[  64   26   76 -100  -50  -24  -10   14   15 -100  -72  -47  -23  -63
   89  -97  -35  -50   13  -76  -73   91  -75  -23   87   78  -24   15
  -23  -12   24   78   38  -26  -39   14  -97  102   79   51  102] -> gipe
[ -4   2  -9  21  13  12   7   5   5  19  14  12   4  17  -6  19   7  13
   1  20  17 -15  16   2 -10  -7   9   1   6   5   0  -8   2   9  13   5
  19  -6  -7  -3  -9] -> kevum
[ 1  0  1 -1 -1  0  0  0  0 -2 -1  0  0 -1  1 -2  0  0  0 -1 -1  1 -1  0
  1  1 -1  0 -1  0  1  1  0  0 -1  0 -1  0  1  1  1] -> folib
[ 24   9  29 -39 -20  -9  -4   5   6 -38 -28 -18  -9 -25  34 -37 -14 -20
   5 -30 -28  35 -29  -9  33  30  -9   5  -9  -5   9  30  14 -11 -15   5
 -37  39  30  19  39] -> Lil
row of folib
[ 1  0  1 -1 -1  0  0  0  0 -2 -1  0  0 -1  1 -2  0  0  0 -1 -1  1 -1  0
  1  1 -1  0 -1  0  1  1  0  0 -1  0 -1  0  1  1  1]
row of gipe
[  64   26   76 -100  -50  -24  -10   14   15 -100  -72  -47  -23  -63
   89  -97  -35  -50   13  -76  -73   91  -75  -23   87   78  -24   15
  -23  -12   24   78   38  -26  -39   14  -97  102   79   51  102]

[-4  1  9 10 -3 -3  5] -> siro
[  27    4  -97 -104    2   33  -61] -> vof
[-29  -9 104 116   0 -35  69] -> rinu
[ 21   3 -74 -81   1  26 -48] -> zibof
[  5   2 -22 -23  -2   6 -16] -> deko
[  6   1 -18 -20   0   6 -12] -> muke
[-24  -4  94 105   1 -34 -20] -> vutek
[-23  -8  83  92   0 -29  55] -> kadov
[-16  -5  59  63  -2 -18  38] -> dupo
[-4 -1 20 17  1 -5 10] -> kani
[-24  -4  94 105   1 -34  59] -> Bigi
row of muke
[  6   1 -18 -20   0   6 -12]
row of Bigi
[-24  -4  94 105   1 -34  59]
row of rinu
[-29  -9 104 116   0 -35  69]
row of vof
[  27    4  -97 -104    2   33  -61]

[ 10   7  11   3 -16   7   9  18  12 -14   7 -11  12  -4 -11   7  22  -7
   4  25  30  -5  -7  19   2 -18  23  -1  -9  -2  -1  18  30  -4  27   7
  -1   2   3 -15  -2  13 -13  15 -13 -15   2  26   0 -16 -16 -15  21  12] -> Vimol
[ -24   -9  -26   14  103    0   -9  -62  -27   92  -12   80  -24   51
   78    0  -73   65    3  -88 -104   52   55  -63   14  105  -87   25
   66   27   26  -51 -101   51  -87    1   29   28   13   90   29  -37
   89  -36   92   92   13  -75   16  105  100   93  -63  -25] -> pivis
[10  8 10  4 -9  5  7 15 10 -6  8 -5  9 -2 -5  5 17 -4  6 18 20 -1 -1 15
  4 -9 19  3 -3  4  3 13 19 -2 17  5  2  1  4 -6  4 12 -7 10 -7 -6  5 15
  5 -9 -8 -7 14  9] -> gid
row of Vimol
[ 10   7  11   3 -16   7   9  18  12 -14   7 -11  12  -4 -11   7  22  -7
   4  25  30  -5  -7  19   2 -18  23  -1  -9  -2  -1  18  30  -4  27   7
  -1   2   3 -15  -2  13 -13  15 -13 -15   2  26   0 -16 -16 -15  21  12]
row of pivis
[ -24   -9  -26   14  103    0   -9  -62  -27   92  -12   80  -24   51
   78    0  -73   65    3  -88 -104   52   55  -63   14  105  -87   25
   66   27   26  -51 -101   51  -87    1   29   28   13   90   29  -37
   89  -36   92   92   13  -75   16  105  100   93  -63  -25]
row of gid
[10  8 10  4 -9  5  7 15 10 -6  8 -5  9 -2 -5  5 17 -4  6 18 20 -1 -1 15
  4 -9 19  3 -3  4  3 13 19 -2 17  5  2  1  4 -6  4 12 -7 10 -7 -6  5 15
  5 -9 -8 -7 14  9]

[-15  -4 -20  -1 -23  -1   4 -18  -7  12  -7  -9   3   7   4   1  10] : folin
[ 8  4  9  4 10  4  2  9  5  0  5  6  3  1  3  3  1] : Dobi
[ 67  17  85  20 102   7  -8  93  24 -44  21  44  -4 -30   6  -7 -35] : Digos
[3 1 4 2 5 1 1 5 2 0 2 3 1 0 2 1 0] : mura
row of folin
[-15  -4 -20  -1 -23  -1   4 -18  -7  12  -7  -9   3   7   4   1  10]
row of Digos
[ 67  17  85  20 102   7  -8  93  24 -44  21  44  -4 -30   6  -7 -35]

[ 21  -3 -15  -2 -23] = bubim
[ 9 -7 -5 -6 -3] = depo
[ 19  49  19  33 -74] = baki
[ 2  6 -5  1  3] = Zede
[-16  21   9  18  55] = tika
[  5 -28 -15 -19  14] = laked
[-20  -1  11  14 -45] = nef
[  5 -28 -20 -19  14] = Bedo
[   9  -13   -3  -15 -106] = muf
[-15 -13  -2 -17  -2] = badu
[ -2 -40 -10 -27  -2] = zos
[-28  12  11  -4  30] = pilez
row of zos
[ -2 -40 -10 -27  -2]
row of depo
[ 9 -7 -5 -6 -3]

[ 18 -55 -17  -2  19  12 -85 -21 -93  78  42   9 -85 -56] : monur
[-19  55 -18  -4  28  21 -64 -14 -90  70  26  -8 -72 -37] : neki
[ 18  61 -17  -2  19  12 -85 -21 -93  78  42   9 -85 -56] : vika
[-22  37 -17  -8  14  -4 -43 -16 -61  55   3 -21 -50 -30] : kem
[-33 -56  26  -8 -18 -22 100   9  67 -49 -58 -28  86  59] : Dabid
[ 25 -40  16   0 -28 -21  44   9  70 -51 -14  13  56  21] : vop
[ -2  42 -23   7  24  26 -69  -6 -62  40  32   6 -69 -33] : gedul
row of neki
[-19  55 -18  -4  28  21 -64 -14 -90  70  26  -8 -72 -37]
row of gedul
[ -2  42 -23   7  24  26 -69  -6 -62  40  32   6 -69 -33]
row of kem
[-22  37 -17  -8  14  -4 -43 -16 -61  55   3 -21 -50 -30]

[ 55  63  10 -14 -41  12   8 -36 -57   4  12  45  59  14 -12 -71  48  56
   8  64] = Vipu
[-21  84  43  32 -12  27  54   6 -13 -59 -71   2   6  34 -18  49 -34  26
 -27  70] = sege
[ 56 -32 -34 -35 -18 -15 -44 -28 -20  55  73  28  35 -21  12 -91  62   8
  29 -21] = lekam
[-32 -96 -34  -7  33 -24 -38  22  49  33  35 -33 -45 -28  22  21 -10 -52
  13 -85] = nidam
[ 61 -21 -28 -37 -23 -10 -35 -29 -28  48  68  32  40 -21  11 -94  66  17
  28 -13] = Noge
[  2 -94 -41 -22  23 -29 -53   7  31  51  63 -13 -22 -35  21 -26  15 -41
  24 -80] = nire
[ 31 -67 -41 -39   1 -26 -52 -12   5  63  75  10  11 -33  16 -68  50 -13
  31 -56] = Puzut
[ 54 -38 -36 -41 -14 -16 -45 -26 -16  56  73  28  34 -23  13 -87  62   7
  30 -29] = solu
[-52 -77 -19   7  44 -17 -16  33  53  10   4 -40 -58 -19  15  56 -39 -59
  -1 -72] = zoko
[-65 -49   1  21  41 -11   3  37  51 -16 -27 -44 -59  -5  10  86 -59 -49
 -15 -49] = fana
[ 44  86  22  -2 -38  20  26 -28 -56 -20 -14  38  54  23 -15 -46  28  58
  -5  77] = Sok
[-18  82  41  32 -10  27  55   4 -11 -63 -69   2   4  32 -22  47 -35  27
 -28  69] = purar
row of lekam
[ 56 -32 -34 -35 -18 -15 -44 -28 -20  55  73  28  35 -21  12 -91  62   8
  29 -21]
row of solu
[ 54 -38 -36 -41 -14 -16 -45 -26 -16  56  73  28  34 -23  13 -87  62   7
  30 -29]
row of purar
[-18  82  41  32 -10  27  55   4 -11 -63 -69   2   4  32 -22  47 -35  27
 -28  69]
row of Noge
[ 61 -21 -28 -37 -23 -10 -35 -29 -28  48  68  32  40 -21  11 -94  66  17
  28 -13]
row of nidam
[-32 -96 -34  -7  33 -24 -38  22  49  33  35 -33 -45 -28  22  21 -10 -52
  13 -85]

[-70 -60 -68 -18 -21   0  15] -> med
[ 93 -33  27 -35 -21  65 -22] -> nobit
[ -8  44  60  62 -52 -69   4] -> begi
[ -7  45  60  61 -52 -69   3] -> Zagu
[-89 -20 -13  46   9 -76  22] -> Pofef
[ 93  31  27 -35 -21  65 -10] -> Nos
[-70 -60 -68 -18  57   0  15] -> kesik
row of med
[-70 -60 -68 -18 -21   0  15]
row of Zagu
[ -7  45  60  61 -52 -69   3]
row of Nos
[ 93  31  27 -35 -21  65 -10]
row of nobit
[ 93 -33  27 -35 -21  65 -22]

[ 35  17 -15  -8  -8  21  -2  -2  24  -3  -1   3  15 -20 -33  -7   3   4
 -26 -28  14  10   5 -10  55  -9  21 -11  25  31  -2  -3 -18  -1  16  -5
   8  -9  -6  -2  28 -15  10 -31  12   6   4  -7  16   6 -14  29  17  -8
 -29  10  10  -9  16  16] -> fab
[ 86  16 -47   3  20  97  -7  38  68  17  15   7  12 -31 -44 -29 -19   4
 -68 -70  21  20  14 -64 103 -22  49 -14  43  60   9   1 -40  -8   6 -23
  42 -22 -22   6  66  10  -6 -83  38  -5  50  18  57  32   0  90  35 -16
 -73  42  37  19  46  62] -> buvu
[ 86  16 -47   3  20  97  -7  38  68  17  15   7  12 -31 -44 -29 -19   4
 -68 -70  21  20  14 -64 103 -22  49 -14  43  60   9   1 -40  -8   6 -23
  42 -22 -22   6  66  10  -6 -83  38  -5  50  18  57  -5   0  90  35 -16
 -73  42  37  19  46  62] -> givu
row of buvu
[ 86  16 -47   3  20  97  -7  38  68  17  15   7  12 -31 -44 -29 -19   4
 -68 -70  21  20  14 -64 103 -22  49 -14  43  60   9   1 -40  -8   6 -23
  42 -22 -22   6  66  10  -6 -83  38  -5  50  18  57  32   0  90  35 -16
 -73  42  37  19  46  62]
row of givu
[ 86  16 -47   3  20  97  -7  38  68  17  15   7  12 -31 -44 -29 -19   4
 -68 -70  21  20  14 -64 103 -22  49 -14  43  60   9   1 -40  -8   6 -23
  42 -22 -22   6  66  10  -6 -83  38  -5  50  18  57  -5   0  90  35 -16
 -73  42  37  19  46  62]

[  3  25 -39 -18   0 -24  87   2   4  80] = pitus
[  4 101 -30 -18  -4  18  31  -4   2  32] = Viged
[ -3 -16  29  25   8   1  59   9  -2 -62] = duki
[  0 -72  25  16   1  11  -7   1  -5 -45] = zud
[ -4 -18  60  35  -1 -37  21  -9  -4  25] = vulif
[  3 -50 -48 -26  -5  33  70  -7   2   0] = Kuzan
[  9 -34 -58 -38  -7  45 -23 -10   0  26] = Gak
row of Kuzan
[  3 -50 -48 -26  -5  33  70  -7   2   0]
row of Gak
[  9 -34 -58 -38  -7  45 -23 -10   0  26]
row of Viged
[  4 101 -30 -18  -4  18  31  -4   2  32]
row of vulif
[ -4 -18  60  35  -1 -37  21  -9  -4  25]

[ 50 -46 -17  12] -> vofot
[ 50 -46 -17  50] -> Zulo
[-65  91  34 -79] -> fizif
[ 50 -46 -17 -48] -> zorul
[-6  8  3 -8] -> gele
row of Zulo
[ 50 -46 -17  50]
row of zorul
[ 50 -46 -17 -48]
row of fizif
[-65  91  34 -79]
row of gele
[-6  8  3 -8]

[ -52   47   57   -7   90   25   -8   79   70  -22 -114  -49  -76  -62
   24  -36   68   80  -89  -48   -7   92  -97   -9  -98   80   50  -51
   46 -112   70   80  -64  -23   81   91  -89   90   37  -99 -110    9
   61  -87  -20  -60   70  -34   -8   24  -37   25   48    7] = Mudo
[-30  26  31  -4  49  14  -5  43  38 -12 -69 -28 -45 -37  14 -21  37  44
 -53 -28  -4  50 -59  -6 -59  43  27 -30  25 -67  39  43 -38 -13  44  50
 -53  49  20 -59 -66   5  33 -52 -12 -36  39 -20  -5  13 -21  14  26   4] = Bapid
[ 49 -43 -53   8 -83 -23   7 -72 -65  22 109  48  71  59 -22  35 -62 -73
  85  46   7 -84  92   9  94 -73 -45  49 -42 107 -65 -73  60  22 -75 -84
  85 -83 -34  96 105  -8 -56  84  19  58 -65  32   7 -22  36 -23 -44  -7] = kepu
[ 31 -31 -38   4 -61 -16   4 -53 -48  12  70  29  46  38 -16  21 -45 -54
  54  29   4 -63  60   5  60 -54 -33  30 -30  67 -48 -54  39  13 -55 -62
  54 -61 -24  59  67  -6 -41  52  13  37 -48  20   4 -16  21 -17 -32  -6] = labab
[-37  34  41  -5  65  18  -5  57  51 -15 -84 -36 -55 -46  18 -26  48  57
 -65 -35  -5  66 -71  -6 -72  57  36 -37  33 -81  51  57 -47 -16  58  66
 -65  65  26 -72 -80   7  44 -63 -15 -44  51 -24  -5  17 -26  18  34   6] = mefof
row of mefof
[-37  34  41  -5  65  18  -5  57  51 -15 -84 -36 -55 -46  18 -26  48  57
 -65 -35  -5  66 -71  -6 -72  57  36 -37  33 -81  51  57 -47 -16  58  66
 -65  65  26 -72 -80   7  44 -63 -15 -44  51 -24  -5  17 -26  18  34   6]
row of Bapid
[-30  26  31  -4  49  14  -5  43  38 -12 -69 -28 -45 -37  14 -21  37  44
 -53 -28  -4  50 -59  -6 -59  43  27 -30  25 -67  39  43 -38 -13  44  50
 -53  49  20 -59 -66   5  33 -52 -12 -36  39 -20  -5  13 -21  14  26   4]

[ -3  19 -62  31  13 -13   5 -19 -42   0  44 -12   2  14  10  22   2  -8
  -3  12   4  -7   1 -11 -23 -12  33   2 -19  -3 -10] -> Misoz
[ -3  19 -62  31  13 -13   5 -19 -42   0  44 -12   2  14  10  22   2  -8
  -3  12   4  -7   1 -11 -23 -52  33   2 -19  -3 -10] -> fof
[ 20   3  23  -2  -7  51  -3   9  44  31   8 -15  25  11 -21   1   2 -25
   9  -8  -6  -7  41  -5  32  28  16  15 -17   3  -7] -> sib
[ -3  19 -62  31  13 -13   5 -19 -42   0  44 -12   2  14  10  22   2  -8
  -3  12   4  -7   1 -11 -23 -12 -31   9 -10   3  14] -> ginog
row of sib
[ 20   3  23  -2  -7  51  -3   9  44  31   8 -15  25  11 -21   1   2 -25
   9  -8  -6  -7  41  -5  32  28  16  15 -17   3  -7]
row of fof
[ -3  19 -62  31  13 -13   5 -19 -42   0  44 -12   2  14  10  22   2  -8
  -3  12   4  -7   1 -11 -23 -52  33   2 -19  -3 -10]
row of ginog
[ -3  19 -62  31  13 -13   5 -19 -42   0  44 -12   2  14  10  22   2  -8
  -3  12   4  -7   1 -11 -23 -12 -31   9 -10   3  14]

[-46  23 -10  63 -22] : vemem
[-21  61 -46  -4 -21] : zukag
[-47 -48 -43  63  21] : bib
[ 25  81 -21 -20   9] : rodib
[  30 -115   89   21   73] : rog
[  81   56  -36 -102  -36] : Gurok
row of rog
[  30 -115   89   21   73]
row of rodib
[ 25  81 -21 -20   9]
row of bib
[-47 -48 -43  63  21]

[ 45   8  51 -13 -18   9   6 -22  60  -1 -21 -10   8 -18   7  39  20  46
  -9  33  16]  robu
[ 45   8  51 -15 -18   9  47 -22  60  -1 -21 -10   8 -18   7  39  20  22
 -19  46 -12]  sitab
[ 45   8  51 -15 -18   9  47 -22  60  -1 -21 -10   8 -18   7  39  20  46
  -9  33  16]  Gage
[ 20 -19  -3 -13   0   5   6  30  -9   0 -11  19  15  -1   6  -6  -2 -23
 -10  29  55]  Tam
[  1   3  -9  27  -1 -42 -10   5 -16 -24  -4  -8  -6  16 -22 -23  -7 -28
  22 -24  -7]  teba
row of teba
[  1   3  -9  27  -1 -42 -10   5 -16 -24  -4  -8  -6  16 -22 -23  -7 -28
  22 -24  -7]
row of robu
[ 45   8  51 -13 -18   9   6 -22  60  -1 -21 -10   8 -18   7  39  20  46
  -9  33  16]
row of Tam
[ 20 -19  -3 -13   0   5   6  30  -9   0 -11  19  15  -1   6  -6  -2 -23
 -10  29  55]
row of sitab
[ 45   8  51 -15 -18   9  47 -22  60  -1 -21 -10   8 -18   7  39  20  22
 -19  46 -12]

[-60 -84 -19  -9 -17 -15 103 -28] : bevut
[ 23  -8 -12  14  38  30  83  37] : nede
[ 23  -8 -12  14  38  30 -37   7] : rine
row of rine
[ 23  -8 -12  14  38  30 -37   7]
row of nede
[ 23  -8 -12  14  38  30  83  37]
row of bevut
[-60 -84 -19  -9 -17 -15 103 -28]

